A hidden rule labels the rows of this table. It goes by one to three of the table's principal directions, not those with the most spread.
[-0.2 -0.3  0.8  1.   0.7  0.1 -0.4  0.8  0.7  1.6  0.  -0.3  1.6 -0.3
  0.7 -0.1  1.   0.1  0.6 -0.7 -0.2 -0.3  0.   1.2  0.5 -1.1 -0.2 -0.2
  0.7 -0.2  0.2  0.7] 3
[-1.6  2.4  1.2 -0.9 -0.3 -0.6  0.6  1.7  0.3 -0.1 -0.1 -1.4 -1.  -0.1
 -0.6  1.8  1.4  0.8 -1.5 -1.2  0.2 -2.8 -0.6 -0.9 -1.   1.8  0.  -1.5
 -0.8 -1.2  0.3 -1.8] 3
[ 1.2 -0.3 -0.7 -1.3  0.6 -0.1 -0.1  0.5 -2.1 -1.4 -0.6  0.5 -1.8  1.6
 -1.8  0.2 -0.5  0.8 -0.3 -1.2  0.8 -0.7 -0.2  0.1  0.7  0.8 -0.7  3.
  1.2 -1.4  0.1 -1.8] 4
[ 0.7  0.3  0.3 -0.2  0.9  0.5  0.2  1.1  0.5 -0.2 -1.1  0.8  0.1  0.5
  0.9 -1.5  1.7  0.6  0.7 -0.7 -0.3 -0.9  2.   1.9  0.1 -0.8  0.2  1.9
 -0.1  0.8 -0.9  0.5] 4
[ 0.7 -0.2 -0.1 -0.2  0.3 -0.6 -0.5 -0.8 -0.8 -0.5  1.1 -0.9  0.1  0.3
 -1.4  0.3 -1.6 -0.6 -1.1  0.5 -0.1  1.  -1.3 -2.  -0.1  0.8 -0.8 -0.9
  0.3  0.2  0.4 -1. ] 2
[ 1.1  0.5 -0.4  0.8 -0.4  0.   0.1  0.1  2.   0.9  0.8  1.6 -1.4 -1.
  1.3 -1.  -1.8  0.8 -0.2 -1.   1.   0.7  1.1 -0.1  0.8 -2.4  0.   0.
 -0.6  1.7 -0.9  2.3] 2
[-0.7 -1.4 -1.1 -1.   1.6 -0.1 -0.2 -0.9  0.1  0.8  0.5  0.1  0.3  1.6
  1.7 -1.2  0.4 -0.1  0.4 -0.6  1.5  0.6  1.2  1.1 -0.2 -0.1  1.   0.8
  0.4 -0.2 -0.1  0.6] 3
[ 1.1 -0.1  1.5  3.  -1.   1.   0.   0.7  1.2  1.  -0.3  0.6  1.7 -2.8
  0.2 -0.2  0.  -0.5  0.9  1.7 -2.3  0.8 -0.4  0.8  1.1 -2.1 -0.7 -0.7
 -0.4  1.9 -1.2  1.6] 3
[-1.4  0.5  1.3  0.   0.2 -0.3  0.4  0.9  0.5  1.   0.5 -1.  -0.1  0.3
  0.   0.7  1.1  0.5  0.  -0.8  0.5 -0.9 -0.5  0.5 -0.2  0.4  0.5 -0.6
  0.2 -1.1  0.  -0.1] 3
[ 1.9 -1.1 -0.7  0.   0.  -0.2  0.5  0.2 -1.2 -1.2  0.   1.  -0.7 -0.3
 -2.  -0.6 -2.2 -0.4  1.2  0.7 -1.4  1.4 -0.4  0.5  0.  -1.7 -0.3  2.3
  0.4  0.8  0.5  0.5] 3
[-1.4  0.2 -0.2 -0.1  1.5 -0.3 -0.9 -0.6  0.9  1.2  0.3 -0.3  1.6 -0.1
  0.3  0.7 -0.6 -0.1 -0.6 -0.1  0.3 -0.2 -0.5  1.  -0.1 -0.2  0.5 -1.4
  0.2 -0.8  0.4  1.1] 3
[-1.8  0.2 -2.4 -2.4  2.2  0.3 -0.8 -2.8  0.9  2.6 -0.9  0.9  1.8  2.7
  2.3  1.1 -1.2  1.5  0.2 -2.5  1.4 -0.3  0.7  1.8 -0.7 -0.7  1.6 -1.1
  2.3 -2.   2.7  1.4] 3
[ 1.  -1.1 -0.1  0.6  0.7  0.  -1.  -0.3  0.1  0.  -0.2  0.   1.  -2.
 -0.6 -0.3 -1.  -0.6 -0.3  0.4  0.6  0.6 -0.2  1.1  0.6 -0.8  0.4  0.7
  0.1 -0.2 -0.5  1.1] 1
[ 1.3  0.4 -0.1 -0.3 -0.6  0.1  0.1 -0.3 -1.1 -1.4 -1.6  0.2  0.8 -1.8
 -2.7  1.2 -1.5 -0.3  0.   1.  -1.8 -0.5 -1.1  0.5 -0.7 -0.1  0.5  0.6
  0.3 -0.6  1.5 -0.5] 1
[ 1.  -0.2  0.   1.  -0.5  0.6  0.1 -0.7  0.8  0.3  0.1  0.8  0.7 -0.3
  0.9 -1.2 -0.4 -0.2  0.5  0.9 -0.8  0.9  0.9 -0.1  0.2 -1.3  0.1 -0.2
 -0.3  1.8 -0.4  1. ] 2
[ 1.6  1.4  1.   0.8 -0.4  0.1 -0.4  0.9  0.3  0.2 -1.2  0.1  0.6 -3.1
 -2.5  1.9 -1.8  0.7 -1.  -0.7 -0.9 -1.3 -1.4  0.6  0.4 -1.2  0.   0.
  0.6 -0.8  0.7  0.2] 3
[ 0.9  0.2  0.3  0.5  0.5  0.4 -0.3  1.1  0.  -0.1 -1.   0.8  0.5 -0.2
 -0.7 -0.6  0.6  0.4  0.4 -0.1 -0.6 -0.9  0.8  1.3  0.7 -1.1 -0.2  1.7
  0.2  0.2 -0.5  0.2] 3
[-0.1 -1.3 -0.2  0.3 -0.6  0.   0.7  0.3 -1.5 -0.9  0.8 -0.5 -0.4  1.3
  0.7 -0.7  0.9 -1.2  0.6  1.4 -1.3  0.9 -0.5 -1.4 -0.4  1.2 -1.2  0.1
 -0.7  1.4 -0.5 -1.8] 3
[ 0.5 -0.2 -0.7 -0.7 -0.3  0.4  0.7 -0.3 -2.  -1.2 -1.2  0.7 -0.1  0.9
 -2.2  0.8 -0.5 -0.1  1.   1.3 -2.  -0.2 -0.7  0.2 -0.2 -0.1 -0.1  1.6
  0.5 -0.4  0.7 -1.2] 1
[-0.9  0.2  0.3  0.4  0.1  0.4  0.1 -0.5  0.7  1.3  0.6 -0.1  0.5  0.8
  1.3  0.2  0.2  0.3 -0.2 -0.2  0.2 -0.2  0.  -0.2  0.1  0.   0.2 -1.2
  0.1  0.1  0.1  0.2] 3
[-2.1 -1.2 -1.  -1.5  1.5 -1.  -1.3 -1.9 -0.4  0.6  0.3 -1.3  1.8  1.1
 -0.3  0.7  0.2 -0.9  0.3  0.2  1.2  1.2 -0.8  0.2 -0.6  1.2  0.8 -1.3
  1.1 -2.4  1.4  0.3] 3
[ 1.  -0.4  0.6  0.9  0.   0.8 -0.3  0.1 -0.4 -0.3 -0.6  0.4  1.3  0.3
  0.7 -1.1  1.  -0.4  0.1  0.9 -1.1 -0.3  0.7  0.4  0.2  0.1 -0.1  0.9
 -0.2  1.4 -0.7 -0.7] 3
[ 0.2  0.9  1.   0.1 -0.6  0.   0.3  1.2 -0.7 -1.5 -0.8 -0.1 -0.3 -0.6
 -2.2  0.4  0.7 -0.1  0.   1.  -1.1 -1.2 -0.3  0.2 -0.1  0.6  0.   1.1
 -0.6 -0.4 -0.3 -0.9] 2
[-0.1  0.2  0.7 -0.7  0.  -1.   0.3  1.6 -1.1 -1.   0.8 -0.7 -1.4  1.4
 -1.4  0.2  0.3 -0.2 -0.5 -0.2 -0.5 -0.5 -0.8 -1.4 -0.4  1.2 -1.1  0.7
 -0.2  0.2 -0.6 -2.2] 4
[-0.2  0.4 -1.4 -1.5  2.3 -0.3 -1.9 -1.  -0.8 -0.4  0.2  0.7  0.1  2.5
  0.1  0.3 -1.7  0.5 -2.7 -1.1  1.7 -1.5 -0.1 -0.2  0.2  1.7 -0.3  0.6
  0.3 -0.6 -0.1 -1.5] 3
[ 0.1 -0.7  0.4 -0.1 -0.2 -0.1  0.1  0.3 -0.3 -0.5 -0.6 -0.3  0.7 -0.1
  0.2 -0.8  1.4 -0.6  1.   0.4 -0.6  0.3  0.7  0.6 -0.6  0.2  0.4  0.7
  0.   0.2  0.1 -0.2] 2
[-0.7 -0.6  0.   0.2  0.4  0.1 -0.6 -0.9  0.3  1.2  0.3 -0.1  0.9  0.4
  1.3  0.5 -0.3  0.1  0.  -0.7  0.5  0.5 -0.6  0.6  0.1  0.3  0.3 -0.8
  0.9 -0.6  0.5  0.5] 2
[ 2.1 -0.9  0.1 -0.6 -0.9  0.1  1.4  1.9 -2.7 -2.1 -0.4  0.1 -3.3  0.7
 -2.4 -0.5  0.8 -0.1  0.4  0.5 -0.9  0.   0.  -1.8  0.8  0.5 -1.7  3.5
 -0.1  0.7 -2.4 -3.2] 3
[-1.5 -0.6 -0.7 -0.6  0.  -0.1  0.1 -1.1 -0.9  0.   0.7 -1.3  0.3  1.5
  1.4  0.6  0.9 -0.6  0.1  0.1  0.4  0.7 -0.9 -1.2 -0.7  2.  -0.6 -1.9
  0.3 -0.9  1.3 -1.1] 2
[-0.8  0.1  0.9  0.6 -0.1 -0.3 -1.2 -0.9  0.6  0.1  0.2 -0.4  2.   0.1
  0.  -0.1  0.3 -0.8 -0.3  1.2 -0.4  0.4 -0.3 -0.1 -0.3  0.9  0.6 -1.4
 -0.2  0.1  0.   0.3] 3
[-1.2  0.3 -0.1 -0.4  0.6 -0.7 -1.2 -0.4  0.9  0.9  0.  -0.9  0.9 -1.4
 -0.2  1.1 -0.3  0.  -1.3 -0.9  2.  -0.7 -0.5  0.2  0.   0.5  1.  -1.4
  0.1 -1.9  0.6  0.6] 3
[-0.3  0.2  0.7  0.1 -0.8 -0.2  0.1  0.8 -1.  -1.4  0.  -0.5 -0.6  0.4
 -0.6  0.   1.2 -0.4 -0.1  0.6 -0.3 -0.6 -0.4 -0.7 -0.2  1.7 -0.5  0.4
 -0.6 -0.2 -0.3 -1.5] 1
[-0.4  0.9  0.4 -0.8  0.1 -0.9 -0.7 -0.5 -0.1 -1.1 -0.2 -0.4  0.8  0.6
 -1.5  0.2 -0.4 -0.4 -0.3  0.4 -0.6 -0.1 -0.3 -0.1 -1.2  1.1  0.6 -0.5
  0.1 -0.5  1.1 -0.2] 3
[ 1.5 -0.4 -0.2 -0.2  0.4  0.   0.7  1.3 -0.3 -0.2  0.6  0.7 -1.8  0.9
 -0.1 -1.4 -0.2  0.3  0.  -0.4 -0.1  0.2  1.1 -0.7  0.5 -1.2 -0.9  1.9
 -0.4  1.8 -1.9 -0.6] 4
[-0.1  0.  -0.6 -0.2  0.8  0.6 -0.2 -1.1  0.7  0.7 -0.3  0.1  0.9  0.1
  2.  -0.5  0.4  0.4 -0.1 -0.9  1.1 -0.3  1.1  1.3 -0.3 -0.1  0.9 -0.4
  0.3 -0.3  0.9  1. ] 2
[ 2.4 -0.1 -0.9 -0.5  0.3 -0.4 -1.1  0.  -1.7 -1.9  0.2  0.8 -1.1  1.
 -1.7 -0.8 -2.1 -0.2 -1.9 -0.1  0.3 -0.3 -0.2 -1.9  0.5  0.8 -1.2  2.
  0.   1.1 -0.7 -2.3] 1
[-0.9 -0.8 -0.1 -0.1  0.  -0.4  0.3  0.6 -0.4 -0.4  0.7  0.3 -0.2  2.4
  1.  -1.5  1.4 -0.7  1.1  0.7 -0.8  0.6  0.8 -0.5 -0.4  0.4 -0.6  0.6
 -0.6  1.3 -0.7 -0.6] 3
[ 0.7 -0.3 -0.6 -1.7  0.  -0.6  0.2  0.3 -1.  -0.6 -1.3 -0.1 -1.4 -0.7
 -1.8  0.9 -0.5  0.4  0.3 -1.3  0.7 -0.1 -0.3  0.3 -0.2  0.1  0.5  1.7
  1.1 -1.7  0.2 -0.6] 1
[-0.5  1.4 -0.2 -0.9  0.2 -0.2  0.1 -0.8  0.7 -0.2 -0.3  0.3  0.1  0.2
 -0.8  0.5 -0.8  0.7  0.  -0.2  0.1 -0.4  0.3  0.6 -0.7 -0.3  0.9 -0.5
  0.1 -0.8  1.3  1. ] 2
[-0.6 -0.1 -0.2 -1.5  1.  -0.4 -0.1 -0.5  0.6  0.7 -1.2 -0.4  0.6 -0.2
 -0.4  0.2  1.1  0.4  1.2 -1.   0.7  0.5  0.9  1.5 -0.4 -0.6  1.2  0.4
  1.3 -1.7  0.3  1.2] 2
[-0.9  1.4  1.8  2.  -1.8 -0.2 -0.1  1.5  2.2  0.2  1.   0.1 -0.3 -1.6
  1.  -0.7  1.1  0.1 -0.5  0.4  0.5 -0.8  0.6 -0.6  0.4 -0.2  0.2 -1.5
 -2.   1.1 -1.2  1.2] 3
[-0.7 -1.1  0.   2.3 -0.5  0.8 -0.4 -1.4  1.9  2.1  0.9  0.6  1.8 -1.6
  3.  -0.3 -0.7 -0.4  0.9  0.6  0.3  1.8 -0.2  1.2  0.8 -1.5  0.5 -2.2
 -0.1  0.8  0.3  3.2] 2
[ 0.2 -0.9  0.5  2.7  0.1  0.6 -0.8 -1.   2.1  1.   2.2  0.6  1.5 -0.3
  3.4 -2.4 -0.7 -1.2 -0.5  1.9 -0.3  1.9  0.8 -0.3  0.6 -0.9 -0.4 -2.
 -1.8  3.8 -1.9  2.2] 2
[ 1.   0.9  1.   0.6 -0.8  0.5  0.5  1.2  0.2 -0.9 -0.9  0.7 -0.7 -0.8
  0.1 -0.5  0.7  0.4  0.   0.2 -1.1 -1.   0.8  0.7  0.  -0.1  0.1  1.2
 -0.8  1.2 -1.3 -0.2] 3
[-0.4 -0.5  0.6  0.9 -0.7  0.4  0.9  0.4 -0.1  0.2  0.5 -0.4 -0.1 -0.2
  0.9  0.2  0.7 -0.3  0.8  0.6 -1.   0.5 -0.6  0.1 -0.1  0.1 -0.4 -0.6
 -0.3  0.5 -0.1  0. ] 1
[-0.5 -0.4  0.4  0.5  0.4 -0.2 -0.8  0.1  0.4  0.7  0.6 -0.7  0.4 -0.7
  0.3  0.2  0.1 -0.1 -1.  -0.5  1.7 -0.5 -0.4  0.1  0.6  0.5  0.4 -0.4
 -0.1 -0.9 -0.3  0.1] 2
[-1.  -0.3  0.3  1.2  0.3  0.2 -0.4 -1.4  2.5  2.6  1.4  0.3  1.1 -0.5
  2.5 -0.3 -1.1  0.4  0.1 -0.5  1.4  1.   0.3  1.1  0.3 -1.6  1.6 -1.9
  0.1  0.3  0.3  3.1] 3
[-0.2  0.4  0.6  1.2  0.5  0.4 -0.8 -0.6  1.7  1.7  0.2  0.4  1.3 -1.3
  0.8  0.5 -1.1  0.4 -0.7 -0.1  0.5 -0.2 -0.2  1.1  0.7 -1.2  0.8 -1.2
  0.   0.1 -0.4  1.9] 3
[-1.5 -1.4 -0.9 -0.6  0.4  0.4 -0.2 -1.2 -0.7  0.4 -0.5  0.4  1.5  2.6
  2.  -0.8  1.7 -0.7  1.6  0.8 -0.8  0.9  0.8  0.7 -0.5  0.6  0.3  0.3
  0.5  0.3 -0.1 -0.3] 1
[ 1.2 -0.5 -1.7 -1.   0.8  0.4  0.1 -1.2 -0.4 -0.2 -0.7  1.8  0.1  1.3
  0.4 -0.7 -1.8  0.4  0.8 -0.3 -0.9  0.7  0.8  1.1 -0.3 -1.3  0.2  1.6
  0.8  1.   0.6  0.7] 1
[-0.8  0.3  1.1  1.4 -0.1 -0.4 -0.5  1.4  2.   1.1  1.4  0.  -0.7  0.2
  1.9 -1.5  1.6  0.5 -0.1 -1.2  2.1 -0.1  1.2  0.   1.2 -0.5 -0.5 -0.4
 -0.7  0.4 -1.4  1.4] 2
[ 0.7  0.1  0.   0.9 -1.6  0.8  0.7 -0.4 -0.1 -0.2  0.4  0.9 -1.3  0.
  0.7  0.  -0.8  0.4 -0.1  0.4  0.   0.2 -0.1 -1.   0.6 -0.1 -0.2  0.
 -0.5  0.9 -0.3 -0.2] 3
[ 0.6 -0.2  1.7  1.8 -1.   0.1 -0.2  0.3  1.7  0.7 -0.3 -0.3  1.4 -2.9
  0.4 -0.6  0.6 -0.4  1.1  0.5 -0.5  1.1  0.3  1.3  0.2 -1.3  0.8 -0.7
 -0.1  0.5 -0.3  2.3] 3
[-0.4 -1.  -0.3  0.   0.  -0.4 -0.5  0.1 -1.3 -1.1  0.5  0.   0.   1.7
  0.2 -0.7  0.6 -0.9  0.3  0.8 -0.4  0.5 -0.3 -0.6 -0.1  1.4 -0.8  0.6
 -0.2  0.4 -0.3 -1.2] 2
[ 2.4 -2.4 -0.9  1.3  0.   0.6 -0.4 -1.5 -0.8  0.2  1.   0.8  0.2  0.1
  1.2 -1.4 -2.1 -0.7  0.5  0.5 -0.2  2.9 -0.4 -0.6  1.1 -1.  -1.1  0.7
  0.9  1.9 -0.4  0.5] 2
[-0.3  0.6 -0.2  0.  -0.5  0.  -0.5 -0.4  1.2  0.4 -0.7  0.4  0.3 -1.2
  0.2  0.   0.2  0.1 -0.2  0.1  0.6 -0.2  0.8 -0.1  0.2 -0.5  0.7 -0.6
 -0.5  0.  -0.6  1. ] 2
[-1.4  0.4 -0.6 -1.2  2.6 -0.6 -1.4 -0.8  2.   2.   0.2  0.   1.8  1.
  1.3 -0.6  0.1  0.3 -0.5 -1.3  1.4 -0.2  1.4  1.5 -0.4 -0.9  1.1 -1.
  0.5 -0.4  0.   1.9] 1
[-1.5  0.7 -0.8 -1.4  1.   0.  -0.2 -0.8  1.1  1.9 -1.3  1.   0.9  0.9
 -0.1  1.1 -0.2  1.3  0.9 -1.2  0.3 -0.7  0.7  1.8  0.  -1.7  1.4  0.1
  1.4 -1.7  0.8  1.5] 3
[ 1.2 -1.1 -0.2  0.2 -1.   0.   0.5  0.6 -1.  -1.9 -0.7  0.1 -0.5 -0.8
 -0.2 -1.3  1.  -1.1  1.5  1.1 -1.2  1.2  0.5  0.2 -0.3  0.2 -0.6  1.5
 -0.5  1.  -0.4 -0.2] 2
[ 0.4 -1.  -0.2 -0.8 -0.7 -0.7  0.9  0.5 -1.6 -1.1  0.6 -0.6 -2.5  0.
 -1.9  0.4 -0.4 -0.1  0.7 -0.2  0.6  1.1 -1.  -1.1  0.2  0.5 -0.5  1.3
  0.5 -1.1 -0.1 -0.9] 2
[-0.7 -0.3  0.2 -0.3 -0.7 -0.5  0.2  0.1 -1.7 -1.2  1.5 -0.5 -1.7  2.5
  0.1  0.2  0.  -0.7 -0.8  1.  -0.8  0.6 -1.3 -2.8 -0.2  2.6 -1.7 -0.5
 -0.6  1.  -1.4 -2.8] 2
Which label does each new row get?
[-1.4  0.5  0.8  0.1  0.3 -0.2  0.2  2.1  0.6  0.4 -0.3 -0.3  0.   0.
  0.5 -0.1  2.5  0.1 -0.1 -0.4  0.3 -2.   0.7  0.9  0.   0.2  0.1  0.5
 -1.  -0.3 -1.1 -0.4] -> 2
[-0.4  0.9 -0.3 -0.4 -0.7 -1.  -0.6 -0.4  1.5 -0.1  0.8 -0.1 -1.1 -0.7
  0.2 -0.1 -0.7  0.2 -0.7 -0.8  1.8  0.8  0.3 -1.4  0.1  0.1  0.  -1.6
 -0.5 -0.2  0.   1.2] -> 2
[-1.4  1.6  0.6  0.   0.9 -0.1 -0.9 -0.4  0.4  0.3 -0.1 -1.   1.7 -1.1
 -1.5  2.1 -0.8 -0.1 -2.2  0.7 -0.1 -2.  -1.5  0.1 -0.5  1.1  0.7 -2.
 -0.6 -1.3  0.7 -0.3] -> 4
[-1.1 -0.7 -0.4  0.5  0.1  0.3 -0.2 -1.4  0.9  0.7  0.6 -0.3  1.6  0.
  2.3 -0.9  0.6 -0.8  0.3  0.9  0.5  0.8  0.7  0.3 -0.5  0.2  0.9 -1.6
 -0.7  0.6  0.5  1.2] -> 1
[ 0.7  0.2  0.1  0.3 -0.2  0.3  0.4 -0.2 -0.2  0.7  0.4  0.5 -0.9  0.3
 -0.8  0.9 -1.4  0.7  0.  -0.1 -0.6  0.8 -1.  -1.   1.  -1.  -1.1 -0.2
  0.8  0.3 -0.6 -0.1] -> 4
[-0.5  1.1  0.  -0.3 -0.3 -0.7 -0.8 -0.4  1.1 -0.2  1.   0.1 -0.6  0.5
  1.  -0.3 -0.9  0.2 -1.8 -0.6  1.4 -0.5  0.3 -1.3 -0.5  1.1  0.4 -1.3
 -1.   0.6 -0.1  0. ] -> 4
[ 0.2  2.5  1.2 -1.  -0.7  0.   1.2  1.7 -0.5 -1.  -1.3 -0.2 -1.7 -0.6
 -3.1  1.7  0.5  1.1 -1.  -0.1 -1.  -2.8 -0.2 -0.5 -0.4  0.5  0.3  0.9
 -0.6 -0.9 -0.7 -1.9] -> 3
[-1.3 -0.1 -1.4 -1.   0.4  0.2  0.  -1.9  0.5  0.8  0.3  0.2 -0.1  1.2
  1.4  0.1 -0.2  0.2 -0.1  0.   1.3  0.6  0.6 -0.5 -0.1  0.3  0.6 -1.3
  0.  -0.4  0.2  0.6] -> 1
[ 0.2 -1.  -1.4  0.6  0.9  0.8 -1.  -2.3  1.9  1.7 -0.5  1.   2.6 -1.6
  2.6 -1.  -1.  -0.4  0.6  0.2  0.7  1.4  1.3  2.1  0.2 -2.1  1.3 -1.1
  0.2  0.6  0.7  3.4] -> 2
[-1.   1.6 -0.1  0.8  0.9 -0.2 -2.  -1.6  3.4  1.3  0.5  0.   2.7 -1.8
  2.4 -0.3 -1.1  0.1 -1.6 -0.7  1.6 -0.2  0.8  1.1 -0.5 -0.4  1.2 -3.6
 -0.8  0.2  1.3  3.4] -> 2
[ 1.8 -0.6  0.3  1.2 -1.  -0.2 -0.3  0.6 -0.3 -0.9  0.6  0.8 -0.9 -0.9
 -0.7 -0.9 -1.5 -0.4 -0.3  0.5 -0.2  0.8 -0.3 -0.8  0.7 -0.6 -0.6  1.1
 -0.5  1.5 -0.9  0. ] -> 1
[ 1.3 -1.8 -0.6  0.7  0.5  0.4 -1.2 -1.5 -0.1  0.3 -0.3  0.7  1.5 -0.5
  0.1 -1.3 -0.6 -0.9  0.7  1.1  0.   2.1  0.4  0.6  1.  -1.1  0.   0.7
  0.8  0.7 -0.8  1.2] -> 4
[ 0.5 -0.5 -0.1  0.5 -0.2  0.1 -1.1 -1.   0.3 -0.6 -0.1  0.5  0.6 -0.6
 -0.2 -1.  -0.1 -0.5  0.1  1.   0.7  1.   0.6  0.2  0.7  0.   0.3  0.3
 -0.2  0.1 -0.7  1.1] -> 4
[ 1.   0.5  1.6  1.6 -0.1  0.5  0.4  1.9  1.4  0.9 -0.2  0.  -0.1 -2.6
  0.4 -0.2  0.6  0.5 -0.4 -0.6  0.  -1.1  0.5  1.2  0.8 -1.5  0.1  0.4
 -0.6  0.8 -1.5  1. ] -> 2
[ 0.5  2.1 -1.1 -2.4 -0.3 -0.5 -0.1 -0.6 -1.5 -2.  -1.   0.2 -1.2  1.4
 -1.5  1.4 -1.7  0.8 -1.8 -1.2 -0.3 -1.7 -0.6 -1.6 -1.6  2.1 -0.1  0.1
  0.3 -0.8  2.  -2.6] -> 3
[ 3.1 -0.1 -1.  -0.1 -1.8  0.1  1.1  0.3 -1.6 -2.2 -0.5  1.7 -2.7  0.1
 -2.1 -0.6 -2.2  0.3  0.9  0.5 -1.7  1.4  0.  -1.7  0.6 -1.3 -1.6  2.4
  0.2  1.8 -0.3 -0.9] -> 2
[-1.8 -0.8 -0.3 -0.1  0.8 -0.1 -0.4 -1.5  1.   1.   0.2  0.5  2.4  1.9
  1.6 -1.   0.7 -0.8  2.   1.2 -1.3  1.7  0.7  1.5 -0.9 -0.7  0.9 -1.
  0.3  0.7  0.5  2. ] -> 4
[-1.2 -0.1  0.  -0.7  0.   0.4  0.6  0.5 -0.3  0.6 -1.1  0.  -0.3  0.6
  0.1  0.6  2.2  0.4  1.2 -0.1 -0.2 -0.4  0.5  0.6  0.4  0.   0.   0.7
  0.5 -1.1 -0.9 -0.4] -> 3
[ 0.4 -0.4  0.1 -0.7 -0.3  0.   1.3  0.9 -1.1 -0.2 -0.5 -1.  -2.1 -1.3
 -1.9  1.3  0.7  0.5  0.6 -0.5  0.6  0.1 -0.7 -0.2  0.6 -0.2 -0.3  1.1
  0.7 -1.9 -0.5 -0.7] -> 4
[-0.2  0.5  0.8  1.   0.3  0.3 -0.2  1.1  1.3  1.  -0.5  0.6  0.6 -1.5
  0.1  0.2  0.3  0.3  0.1  0.1 -0.5 -0.8  0.3  1.5  0.7 -1.5  0.2  0.2
 -0.4  0.3 -1.4  1.3] -> 3
[ 2.1  0.3  0.   0.  -0.6  0.   0.5  0.5 -0.8 -1.8 -0.3  0.2 -0.9 -1.
 -0.4 -0.3 -1.2  0.  -0.4 -0.5 -0.6 -0.3 -0.2  0.3 -0.8  0.4 -0.1  1.2
 -0.2  0.7  1.2 -0.6] -> 4
[-1.5  2.3  1.2 -0.3 -0.6 -0.1  0.3  0.7 -0.8 -1.3 -0.2 -1.2 -0.2  0.2
 -2.2  2.   0.9  0.2 -1.9  1.  -0.6 -2.9 -1.3 -1.4 -0.8  2.7  0.1 -1.3
 -1.3 -1.3  0.4 -2.5] -> 3
[ 1.9  0.5 -0.2 -0.2 -0.3  0.3 -0.3  0.2 -0.8 -1.4 -1.3  1.1 -0.2 -0.5
 -1.2 -0.2 -0.9  0.4 -0.4 -0.1 -0.5 -0.9  0.3  0.5  0.1 -0.1  0.2  1.9
  0.1  0.3  0.3 -0.7] -> 4
[-0.1 -0.9 -0.4 -0.5  0.1 -0.3  0.2 -0.1 -1.2 -0.8  0.   0.  -0.2  0.8
 -1.2  0.1 -0.1 -0.4  1.1  0.6 -0.6  0.9 -0.6  0.3 -0.1  0.2 -0.2  1.
  0.6 -0.7  0.5 -0.3] -> 1
[ 2.   0.2  0.2  0.9 -1.2  0.4  0.4  0.6 -1.6 -1.6 -0.1  0.4 -1.2 -1.3
 -2.3  0.9 -2.1 -0.1 -0.9  0.9 -1.2 -0.4 -1.6 -1.1  0.5  0.2 -1.1  1.
 -0.4  0.5 -0.1 -1.5] -> 1
[-0.9 -1.  -0.4  0.4  0.5  0.1 -0.5 -1.7  1.4  2.2  0.8 -0.7  1.2 -0.6
  2.2  0.2 -0.1  0.   0.4 -0.8  1.7  1.8 -0.1  0.3  0.4 -0.6  0.4 -2.3
  1.  -0.9  0.7  2.1] -> 1
[-0.7 -0.8  0.8  0.5 -0.8 -0.2  1.6  2.2 -1.1 -0.3  1.8 -0.6 -2.9  2.2
  1.2 -0.7  2.  -0.1  0.6 -0.2 -0.1  0.1 -0.2 -1.7  0.4  1.1 -1.8  0.7
 -0.8  1.1 -1.8 -2.1] -> 1
[ 0.7 -0.3  0.7  0.9 -0.8  0.4  0.9  0.2 -0.2  0.1  0.1  0.5  0.3 -0.1
 -0.3  0.1 -0.7 -0.2  1.4  0.9 -2.4  1.  -0.7  0.4 -0.3 -1.1 -0.2  0.2
  0.2  1.3  0.2  0.4] -> 3
